(in the rows, 128 means zero)
Turns in one plane each, and the order they were made in; the first pair answered:
riro (before -> after):
[142 152 135 155 143 135 113 154 104 162] -> [141 105 114 139 138 142  77 119 111 114]
[136 129  84 107 130 154  99 122 131 137] -> [131 138  84 108 124 155 124 130 136 159]
[135 148 145 137 135 114 129 138 117 131] -> [137 121 134 130 130 118 108 121 122 105]
[124 152 146 114 131 137 159 146 121 130] -> [138 151 146 121 144 134 124 141 108 100]
mar (before -> after):
[122  92 129 149 159 147  92  83 110 185] -> [124  75 139 109 149 134 121  52 134 147]
[106 100 123  84 112 122 189 113 145 109] -> [134 167 162 110 144  97 178 147 100 103]
[159 162 147 142 161 132 104 163 131  99] -> [137 125 107 152 148 164  84 165 143 133]
nunon (before -> after):
[120 166 147 131 132 123 174 161 128 168] -> [142 138 140 146 159 120  78 137  97  95]
[108  36  87 114 105 166  97  71 172  74] -> [ 84  95  88 144  89 184 177 140 182 211]
[161 179 162 124 130  80 128 115 117  89] -> [153 193 164 127 123  79 158 128 126 119]
sunaz (before -> after):
[ 96 112 102 128 136 141 141 137 124 132] -> [101 116 114 112 136 132 157 128 132 112]
[138  94 110 114 124 138 101 110 123 110] -> [126 123 109 123 113 140 145 140 132 173]
[117 146 157 115 129 138 165 111 145  79] -> [108 120 112 162 138 174  83 128 130 112]
[141 138 117 145 122 133 103 155 121 168] -> [151 151 152 107 118 105 153 128 134 119]
Now pairs of rows:
Between the rows of a pair lie two turns.
[125 124 122 126 118 138 135 121 143 150] -> [128 135 128 138 125 135 131 131 133 157] | sunaz nunon
[166 147 152 191 138 105  77 149  93 139] -> [118  83 124 128  74 125 175 108 175 171] | riro nunon
[136 142 136 140 136 121 111 134 113 118] -> [117 114 113 138 122 142 113 129 133 139] | mar riro
[164 148 187 122 139  93 169 129 110 101] -> [169 132 165 158 157 109  85 139  83 105] | nunon sunaz
[157 151 152 133 155 114  97 106 100  65] -> [127 111 133  84 112 129 167  75 156  83] | mar nunon
[113 116  97 140 114 145 147 136 140 171] -> [139 167 142 140 134 113 169 146 116 143] | mar riro
[112 124 166 139 132 167 120 121 140 165] -> [110 110 165 128 126 166 124 105 150 153] | nunon riro
[117 100 118 138 137 177  84 110 127 113] -> [105 120 142 106 114 162 172 106 155 136] | mar riro
[147 176 144 158 164 107  90 148  88 115] -> [150 182 157 146 165  96 105 141  91 100] | sunaz sunaz
[107 116 125 113 115 119 149 112 147 139] -> [124 146 151 122 136  99 131 119 119 112] | mar riro
[122 135 124 155 129 110 119 137 133 150] -> [120 110 117 142 125 108 108 115 138 125] | riro mar
[114  98  87 143 105 154  94 139 144 161] -> [127 129 106 163 123 144  81 161 120 163] | riro riro
[133 108 156 108 127 136 112 118 109  59] -> [124 104 121 146 129 166  71 145  96 116] | mar mar
[127  92 108 117 116 113 110  83 130  82] -> [107 103 109 107  92 118 170  93 154 127] | sunaz mar
[142 100 121 127 148 143  77 122  97  82] -> [146 133 124 153 157 142  81 156  79 128] | sunaz riro
[143 147 144 150 151 110  72 135 106 102] -> [ 99 108  99 133 103 146 131 136 156 177] | riro sunaz
[106 131 173  99 135 162 193 131 126 176] -> [119  94 176  72 140 151 152  84 124  88] | nunon nunon
[132 122 116  91 113 120 151 108 155 149] -> [155 164 137 128 145 105 115 136 115 145] | mar nunon
[102 102 123 124 122 160 133  62 149 177] -> [132 156 183 112 146 118 157  61 126 123] | sunaz mar
[152 147 115 171 151 115 125 151 115 136] -> [150  99 104 141 142 116 108 111 133  89] | riro mar
[112  99 106 125 113 135 108 117 132 135] -> [137 147 152 126 135 104 118 130 107 109] | mar mar
[136 125 124 151 152 131  68 137 100 111] -> [120 155 127 151 132 136 136 164 122 186] | nunon nunon
[134 137 187 119 119 101 138 136 128 100] -> [139 140 178 130 129 103 112 146 111 101] | nunon nunon
[159 160 172 148 145 100 137 173  99  94] -> [121  86  96 167 124 156  79 169 121 142] | sunaz mar
[131 137 179 116 109 104 163 142 105 129] -> [140 135 172 141 128 111 109 152  82 124] | nunon sunaz
[117 149 134 120 117 120 194 147 136 167] -> [116  87  87 143 128 152  78 128 120 132] | nunon mar
[139 166 158 132 128 110 127 130 115 119] -> [125 150 147 119 107 121 161 125 139 147] | riro nunon
[ 83  79 103 107 102 150 138 115 160 172] -> [128 138 137 161 162 126  53 149  90 137] | riro riro
[129 132 134  99 127 104 161 139 135 140] -> [123 103 101 121 133 125 110 144 132 150] | nunon mar
[153 135 158 115 151  96 121 102 116  64] -> [126  72 102 123 131 138  88  90 137  95] | mar riro
[139 124 131 208 161 149  20 160  76 137] -> [103 156 141 171 112 146 184 180 134 242] | nunon nunon
[149 176 173 112 131 102 175 138 129 124] -> [139 108 147  85 119 113 141  92 149  72] | riro riro
[108  92 113 135 125 144  73 116 150 125] -> [106 144 153 115 113 120 169 131 164 152] | sunaz mar
[113  75  95 118  94 153 133 110 173 148] -> [156 109 122 147 145 134  53 122 113  91] | riro nunon
[175 148 110 148 151 142  80 137 132  62] -> [176 174 144 120 142 117 149 130 145  55] | sunaz sunaz
[110  96 111 102 122 100 111 111 158 105] -> [122 161 143 117 131  80 153 145 146 142] | mar nunon
[126 102 132  92 117 111 150 105 144  87] -> [109  78  94 115 110 142 118 113 147 128] | sunaz nunon
[159 102 154 115 131 133 113 104 124  79] -> [162 134 146 159 145 145  92 146 102 132] | nunon nunon
[152 128 155 113 143 100 134 102 108  60] -> [127 160 128 153 125 130 170 160 115 187] | nunon mar
[ 96 144 103 188 141 135 119 169  94 182] -> [126 117 138 146 156  98  91 108  86  51] | nunon mar
[166 132 124 190 160 125 114 164 111 110] -> [173 144 144 174 161 107 140 157 113  91] | nunon mar
[135 128 161  84 144  86 184 109 126  56] -> [108  43  81 110 128 143  97 101 134  84] | sunaz mar
[103 110 112 164 129 107 130 170 125 167] -> [100  72 112 121 113  98 145 123 151 112] | mar sunaz
[107  51 113 131 144 146 145  95 135 121] -> [144 126 163 166 189 112 130 132  83 119] | mar mar
[137 156 171 128 141 103 139 132 118  90] -> [110  81 109 134 119 147  96 113 140 106] | sunaz riro
[133 132 129 129 112 149 170 157 118 169] -> [138 141 143 126 118 140 176 154 114 157] | sunaz nunon
[145 157 164 161 113 114 103 144  99 111] -> [128 119 127 172 104 138  74 137 108 128] | nunon sunaz
[134 137 128 148 126 130 127 175 138 167] -> [133 100 107 145 127 140  91 153 138 140] | mar nunon
[139 144 151 131 139 124 158 119 130 106] -> [137 153 147 142 139 126 161 138 125 131] | riro nunon
[124 114 182 111 166 100  84 144 101 104] -> [111 146 185 119 155 103 135 171 109 165] | nunon mar
[131 189 150 120 138  98 202 166 130 160] -> [122  69  95  96 136 127  95  89 143  61] | nunon riro
[115 117 143 108 118 125 181  91 120 109] -> [119  93 126 116 127 131 126  78 108  85] | sunaz mar
[148 137 166 139 161  91 129  66  73  53] -> [132 194 166 178 156 100 178 129  72 164] | mar sunaz
[120 115  57 119 110 150 153 145 125 151] -> [120  95  62 101 109 146 147 125 130 114] | nunon nunon
[137 148 152 136 144 110 126 126 121 106] -> [127 151 138 150 136 128 125 145 122 151] | nunon mar
[147 114 124 122 150 134  74  86 119  82] -> [145 113 117 140 154 142  61 101 110  98] | mar mar
[138 133 140 101 118 130 192 127 146 104] -> [121 107  90 146 117 172 131 150 137 159] | nunon mar
[126  69 109  84 115 138 103  63 168  55] -> [155 225 177 155 157 102 153 169 104 153] | riro riro
[140 150 152 125 141 126 139 134 122 134] -> [135 115 138 107 135 128 123 112 132 104] | nunon riro
[160 208 159 155 142 122 132 127  81  87] -> [116 155  82 180 111 181 115 146 112 183] | riro sunaz
[134 172 161 120 134 100 158 136 122 120] -> [131 128 116 149 145 129  70 131 107 114] | mar riro
[158  74 134 123 147 111  44 128 110  97] -> [159 123 143 157 158 108  55 170  91 145] | sunaz riro
[104 120 118 132 104 145 128 128 143 164] -> [126 118 140 120 124 125  94 105 129  93] | riro nunon
[181 163 149 147 130 106 132 122 122 122] -> [176 156 149 129 115 104 160 114 140 126] | mar sunaz
[ 97  99 137 129 137 164  84  84 134  74] -> [ 91 158 135 175 137 178 113 149 117 177] | mar sunaz
[130 106 122 154 148 143  76 136  98 132] -> [125  94 145  95 126 121 143  94 136  89] | riro mar
[101 118 118 134 102 144 170 149 131 156] -> [111  91 121 110 104 136 153 112 135  96] | nunon nunon
[122 131 147 119 133  99 144 117 128 108] -> [110 128 121 143 129 122 133 142 128 165] | nunon mar
[141 121 130 105 139 113 116  98 119  73] -> [131 120  99 147 144 140  74 131 107 130] | mar mar
[112 114 117 135 112 132 145 132 156 154] -> [116  98 117 121 115 127 131 113 155 115] | nunon nunon
[125 127 103 131 106 141 146 138 146 178] -> [135  93 104 110 112 132 106  98 144 106] | mar sunaz
[135 173 151 127 146  94 145 140 118 124] -> [121 156 139 110 126 102 172 128 139 138] | riro nunon
[143 174 138  81 122 132 206 129 138 116] -> [166 162 135 106 156 131 107 122  98  56] | mar sunaz
[142 113 164 126 103 112 181  93 125  68] -> [113 118 115 177  92 156 170 149 126 186] | nunon mar
